Here is a table of points, one per row:
[ 48  19  13 -15 -14 -36  -8 -67  81 -55 -37  37  10 -33  13   9  16 -38
  -4  28 -72  32 -85  47 -68  47 -65   8 -59  13  19  13]
[  1 -41 -57  39  -6 -26 -45   0 -49 -28  23 -41 -21 -18 -18   0  63   4
 -35  -6  46 -91 -11  20 -51 -28 -49 -54  -2 -48 -40 -13]
[-37  32  52 -11  21 -17 -42  12   8   2 -57   7  35  -6  38 -42  54 -33
  39 -28 -96   0  33  -3 -42   8 -10 -58 -40 -52  22 -33]
[ 23  14   2 -18  35  39  16 -19 -38  49 -12  35 -18 -24 -67  43   5  32
  62 -18  80  -4  28  25  16 -29 -25 -24 -11 -56  12 -20]
[ 30  11 -23  26  13 -31   5  46 -28 108 114 -48 -18  37 -11  40   9  54
  96   6 -40 -45  -2 -27 -12   8 -18 -10 -35  35 -19  47]
[-47 -24 -11 -42   0 -13 -19   0 -36 -26  26 -70 -55  24  58 -26  54  24
  28  -5  51  52  42  59  15  22 -15 -22  28  -4  -9   2]
[ 43  51   7  23  24 -10 -86  85  34  -6  40 -14 -21  -1 -63  21 -39 -16
 -30  55 -28  50 -30  33  -2  70  -1 -77  37  71  46 -85]
[  5 -95 -18  47   5  70  48  16 -77  28 -11   2   5   4   9  -4 -14   5
   2 -36 -32  18 -37  10 -27 -25  76  26  20 -56 -71 -23]
[-93 -96  23   7 -61  -1 -20  17  37 100   1  12  13 -57 -21   1   0  13
  -2  -6  60 -53  -6  71  15   3 -21 -14  -8  36  11 -63]
[-39  27   8   9  49 -62  11   1 -22  -8   3 -20  35 -44  -5  55 -35 -44
 -48  -4  54 -70  15 -71 -39 -28 -24  22 -33  12  39 -43]
[ 61   8  35 -77  10 -27  30   0 -79  48 -22  26 -21  56   1 -28 -40  34
 -68 -66  -8 -21 -66 -63   1  11  75 -14  -1 -16   8 -34]
[ 39   1  -4 -77 -44  97 -85 -13  73  44 -15  -5  -7 -81  32  19  34  35
 -22 -98   7  21  41 -54  24 -43  23  -5  22 -22  20  74]
[ -5 -17 -23  75 -11 -59  12  35  32 -22   8  49 -17 -20  -7 -10   7 112
 -12 -43  28  52 -57 -24  -3  56   9  45  61 -35 -28 -14]
[-17 -42  17 -11 -20   6  52 -74 -86 -38  19 -12 -67  10   5  64  74 -13
  -9  -4 -31   2 -17 -11  24  24  12 -49 -35   7  18 -43]
[ 62 -23  10 -48 -26 -41  28 -20  47   6 -97  20 -32  14 -31 -12 -39 -27
  40 -52  21 -22   0  17 -10   1 -81  49 -47 -27   7 -30]
[   4  -36   73  -44  110  -56  -25  -25  -30   42   45 -106   92   -1
   42  -56   21  -82  -52   35  -56   16   67    1   25    7   12  -21
   87  -62   12  -11]
[ 13   4 -10  -3 -55  26  -8  -3  -6  -5  30  70 -50 -26  33   4 -56   2
 -70  13 -69  18  17 127  -6   6  29 -25 -12 -36 -10  44]
[ 44 -15  -2 -25  32  -6 -27 -29  -5  10  36 -18  10  24  66  54  73 -17
 -14 -19  62 -39   3  61  35  10 -42  61  20  10  15  43]
[ -7  81  -4  21  -3  18  18 -38 -60  -8  31  23  43 -33  46 -80  49  -5
  41  41  42  27  29  43  33 -43  61 -50 -25  89  23   4]
[ 45 -15 -34  -3  -2 -19  -7  95 -51  18 -56  14 -38  55  58 -11 -26 -26
  18 -10  28   5  75 -22  50  10 -23  47 -59  24 -55 -24]
[  21   26  -21  -40   -3 -127   21  -39   73  -34   -2  -77    2  -36
  -83   34  -36   -3  -23   -7  -81  -15   63   31   48   56   -7    3
  127   29  -31    4]
[-26   1 -70   5 -45   9  52  10 -36  70  29  -4 -49   6 -23  13  13 -45
   1  40  34  39  45  41  -4  46 -45  40 -47 -61  36  41]
[ -5  11 -64 -13 -17 -64  44 -29  14 -37 -36 -27 -80   0  33 -78 -44 -33
  14   4 -26 -19  -4  -9  19  14  30   6 -71 -24  51  40]
[-26   5  35  -7  50   4  80  54   0  53  33  56 -57   4  -4  29 -19  52
   6  84 -10 -44  29 -13 -41  10   4 -65  29 -20  -2  32]
[ -7  12 -61  13 -20  77  -5  43  96 -40  10 -40  -9  36  59 -39 -53  24
 -49 -61 -36 -57 -57  10 -64 -10 -60 -50  21  46 -48 -25]
[ 21 -29  23 -31 -20   4 -39   2 -40 -61  40  27  89  54  41 -14 -50  27
   8 -36  34   7  55  71 -65  15  13 -32  10  55 -21  15]
[ 20 -12 -14  53  84  27 -24  74 -45 -46 -21  39 -24   6 -52 -64   3  28
   4   5 -28 -22  -1  42  55 -35 -88  18 -18  61  18  -8]
[ 12 -34   0  65 -10  25  77   7  40  21 106  91 -12 -48   7 -26  16 -83
 -20 -25  53  46 -15 -57  21 -38 -68 -28  32   8   0   1]
[-10 -43 -56  70 -41 -36 -25 -76 -54  30 -63  24  12  -6  10 -73 -51   9
  37   4 -23  -7 -14 -26 -10  46  14 -30  38  17  97  93]
[-15  65 -44   3 -11  -6   0  48 -12  11 -24  -3  59 -29 -15  33 -21  29
 -20  10  58   8  -2  47  42 -49 -11 -48  28   9 -44  -7]
[-33 -11 -17  38  -8  39  11  -1 -16  -7  29 -20   9 -40 -12  -9  -9 -34
  30   9  17 -16 -12 -41 -29 -11  91 106 -41  50 -33  51]
[-30 -42 -72 -35 -36  13 -11 -77  17 -69 -13 -16  20  35   4  32 -22   2
  47  44 -42  41 -16 -58 -51   3 -29 -24  51   5 -15 -12]
[-37 -42  57  -3  -6  80 -15 -20  54  -2  27  43 -38  62 -10   3  -8 -44
 -32 -34  17 -42   3  37  14  -6  18 -16 -28 -10  53  45]
[ -35   42  -40   16   12   64  -10   24  -17  -35   44  -78  -37  -32
  -27  -43  -36    0    3  -40   27   24 -122  -50   55  -16   -6   -2
  -21   -3  -59   -3]
[  12   51  -31   24  -22   91  -37   41  -46  -29 -119   34  -21   41
  -38   22   90 -101   -5   61   -2  -62   -7  -16   19  -29  -20   -8
   45  -15  -17  -31]
[-55  13 -35 -93 -42 -30 -26   1 -25   9  -8  22 -15   3 -31  11 -76 -38
  50  -4 -56  -9 -49   4 -30 -67  65   5  28  39  25  -6]
[-52  21 -60 -84   7 -24 -27   8 -29 -68 -49  37  48  36  33  -8 -33  41
  11  19  -3  36 -59 -12 -12  26 -64 -51   1 -20  30  87]
[ -1  34   3  49  45 -26 -43  42   9 -58 -53  24  27  14 -17  25  31 -51
 -26   6  95 -25 -12   4  -5  39  45 -14 -15  -3 -35  66]
[ -8  39  60  76  -9  67  56 -31 -71 -52  14 -19 -13  10  44  29  -5  15
  72 -29  23 -26  16 -28 -23  39 -35  18  79  12  13   6]
[-53 -12  55  19 108  12 -33   0 -22  12 -58  16 -23  -4  18  25  68  54
 -53 -20 -15  69  56   5  27 -50 -20  16 -11  37   7 -19]
[ -6  37 -13  15  62  14  66  38 -24 -38  -1  37  41 -19 -41 -10  48  10
   8 -42  -3 -66 -27  54  21  57  -1  27  -7 -72 -20 -21]
[-34 -18   7 -11  49  40  82  72  53 -42  -3  -9 -51   8 -51  50  48   1
  51  18   0  44 -37   3 -28 -25  14  75  16  22  19  19]
[  0  38  37  60 -64 -99  17 -68  55  24 -42   1  21  44  56  13  22  14
  72  26  18 -15 -82 -13 -18 -83  57 -15  24 -28  34 -45]
[  40   58   24   11  -10   13  -60  -42    7    4   71  -30  -32   14
   10   96 -125    2   27  -10  -10   10   32   20   33  -15  110   53
  -18  -70   41  -63]
[  -7   20   68    8 -104  -24    3   29   22  100   14  -60   11   55
  -78  -99   46  -26  -62  -30   25   43   44  -84  -15   62   58   14
   32    3  -16  -47]
[ 11 -88 -17  -5  23 -17 -33   4  32 -58  38  45  46 -12 -10  14  62 -19
  40  30  -5  -9  24 -27  -3 -55  34 -77 -22 -31 -49  -7]
[-37  23  45   2  29 -22  -5 -41  91 -16  87  47  57  62  34 -18   2  12
   1  28   7  12   3 -17 121  37  12  31 -44  54 -14 -28]
[-10  13  22  22 -57  31  -2   7  32 -44  22 -13  42  21 -66  33   3  21
 -16 -38 -37  29 114  38 -36 -71   2  34 -15   1 -19  31]
There is one direction along which these points spread out most. Take the direction at right angles to it along which they spread out most. Go by this last direction. Where along it does each point below lie, from 0 to 99? 50 is the average, and the first point above lies past it. One standard deviation of the points above along it is 16.
[ 45 -38  78   8 -43 -30 -34  92 -52 -68 -17 -11 -18 -48 -20  -5  29  36
 -29  12 -17   9  20 -29 -38   6  18 -24 -27 -22   8  43] 50
[-30  20  59 -99  -7 -14 -68 -51 -10  38   8  15   9  -2   9 -27 -36  50
 -43  79  30  10 -20 -34 -96 -39 -84  86  29 -33  -8 -44] 49
[ 57 -12  75  20  40 -22 -20 -69  23  17 -73 -39   2  -5  22  -9 -98 -37
   3   0 -18  61 -72  16  39 -31  10  -4 -71   2 -66  92] 59
[-35  25  21  39 -79  63  54  21   2  -6  15  -9   4   6  34   6 -28  58
 -15  47 -12 -23  61 -66  65 -21 -38  21   1 -15 -38  11] 42
[ 62 -14  24 -53  23  23 -20 -89  89  -7   4 -16 -25 -44 -37 -70 -14   5
   3  44  18  12  33   9  21  24  48  -1  -8  42 -11   7] 42
[  7  10   9 -40 -20 -29 -13  54   8  27 -16  32 -36 -54  43  10  41 -56
   7   7 -61 -20 -55 -19  -9  65  33  50 -40  -9 -35 -36] 53
[ 11  39 -36   8  82  13  20 -40  23  30   9 -24  17  20 -42 -36   5   7
 -46 -64 -34   6  43 -31 -12  -7  16  48 -14  40  -3  -9] 37
[ 29 -13 -82  79  52  17  25 -34  30  96 -11 -24  66   0  30   5   9  25
 -15  62  24  34 -22   5 -31  20 -10  21 -14 -15  33 -52] 45
[ 57 -64  17 -94 -41   5  66  60   8  -1  -8 -35  85  -5 -27  -9  21  52
 -19  36  -4 -23 -45 -24  48 -37 -19  18 -25  12  95  10] 50
[-24  26 -35  32  -3  -1  30 -41 -28  20 -53   5  -5 -34  22 110  -5 -19
  20 -20  -5  11  51 -34  -6  39 -10 -40 -10  23   4 -22] 53
